In the rows, zero is written as 128.
One hidden turn or mirror swaps the rows below in pairs. Which row is each named row swapped with?
The rows were stretched afterwards, more along some directions than others.
tev: [153 115 116 137 121 160 108 176  93 142 131 124 171 153 143 165 140 111
 133]
Monop: [162 143 139 122 151 163 147 187  98 115 115 121 142 144 104 133 112 106
 125]
keza: [128 106 129 131 130 140 113 123 108 123 116 105 137 137 135 159 135 123
 140]
nud: [137 103 124 129 144 149 105 137 113 132 119 103 144 131 138 165 135 109
 138]
Bunil: [135 101 122 121 142 157 103 134 105 125 131 107 152 130 144 169 130 115
 141]
daf: [135  98 121 111 145 149 107 132 113 133 127 107 151 144 145 159 122 116
 141]
Vonin: [145 144 145 140 147 144 148 170 127 112 110 127 122 128 107 134 112 110
 114]
linif: [138 114 128 146 135 130 132 130 128 120 148 160 125 106 129 128 115 106
 139]
zana: [138 109 124 151 122 127 137  99 128 111 130 154 103  99 133 115 121 112
 141]
Vuti: [153 105 113 140 127 117 145 144 149 133 102 142 168 129 178 138 136 159
 142]
Reka: [127 103 126 120 145 143 101 135 112 126 135 106 140 139 131 155 136 121
 137]
ren: [151 112 115 127 139 132 125 125 135 114 117 142 164 122 180 141 130 147
 136]
Sibet: [135 119 105 114 172 177 125 125 113 123 122 135 126 116 131 148 118 103
 137]
nibud: [169 138 122 121 174 171 136 181 114 120 105 111 144 118 100 132 109 106
 119]
rozik: [137 102  99 126 141 137 113 131 126 127 115 151 169 104 182 160 109 133
 135]
kile: [143 111 107 116 135 122 116 133 134 137 111 135 165 105 182 151 118 152
 119]
dusub: [155 104 104 139 117 122 128 149 148 133 107 147 175 128 179 137 124 147
 127]
vuv: [122 100 133 125 142 131 109 116 132 131 120 113 128 121 145 162 128 114
 131]
meniv: [149 142 135 122 160 161 142 178 102 106 111 122 135 133 101 137 120 117
 121]
Boz: [161 144 132 114 170 173 144 180 107 108 120 125 144 126 102 138 115 108
 118]
resez: [131 107 134 125 124 141 113 126 106 130 115 107 136 138 139 162 135 114
 138]
kunu: [151 108 117 133 137 120 129 119 148 118 105 147 153 113 174 144 120 144
 141]
Kamo: [131 115 141 155 116 119 145 116 143 111 147 155  98 112 111 118 114 128
 131]
duf: [150 111 109 128 118 107 130 132 148 132 103 144 167 117 184 143 123 139
 132]
dibi: [131 109 101 119 164 178 113 124 106 133 108 126 128 105 145 160 115 110
 137]
mafot: [139 107 101 149 117 115 130 115 142 122  89 139 149 114 172 135 122 154
 144]
dev: [132 113 128 128 110 118 130 116 121 114 142 150 118 112 123 111 112 119
 129]
rasig: [148 110 124 120 119 115 140 139 144 126 108 143 155 129 172 130 119 165
 143]
vorim: [132 111 132 158 105 107 154 101 148 105 131 162 103 111 126 117 116 114
 143]
Dibot: [136 111 119 137 127 125 131 122 133 118 143 164 123 114 129 106 129 121
 132]
nov: [156 141 132 130 162 167 143 175 113 109 107 121 134 129 100 138 116 103
 120]
vikem: [133 114 121 156 116 117 142 128 134 119 131 154 128 105 127 120 111 107
 128]
Sarid: [151  99 123 133 139 159 105 146 103 126 113 100 150 127 131 163 124 116
 141]
zab: [136 117 110 153 121 126 126 105 122 103 139 154 118 109 118 115 118 110
 128]
tera: [150 145 135 121 154 155 152 168 128 115 108 123 130 142 102 128 114 113
 118]
Fedi: [137 104 106 136 118 129 120 130 121 119 110 151 158 120 179 136 127 150
 141]
Diba: [162 144 136 122 157 165 142 169  99 103 125 122 128 131  94 138 116 103
 125]
Vaf: [154 146 135 123 158 152 150 173 123 114 110 121 134 139  95 126 120 118
 115]
lifez: [140  98 116 116 140 144 110 148 117 139 126 100 164 142 151 170 131 126
 141]
Dipuv: [162 120 121 137 131 163 106 180 106 146 132 125 156 144 124 152 136 108
 124]
Sokek: [146 117 122 154 113 109 141 123 141 121 125 155 120 115 112 107 131 120
 131]
taz: [133 115 124 146 126 134 148 126 126 105 142 159 129 114 123 114 120 111
 123]

nud is swapped with nov
zana is swapped with dusub
Kamo is swapped with kile
zab is swapped with Vuti

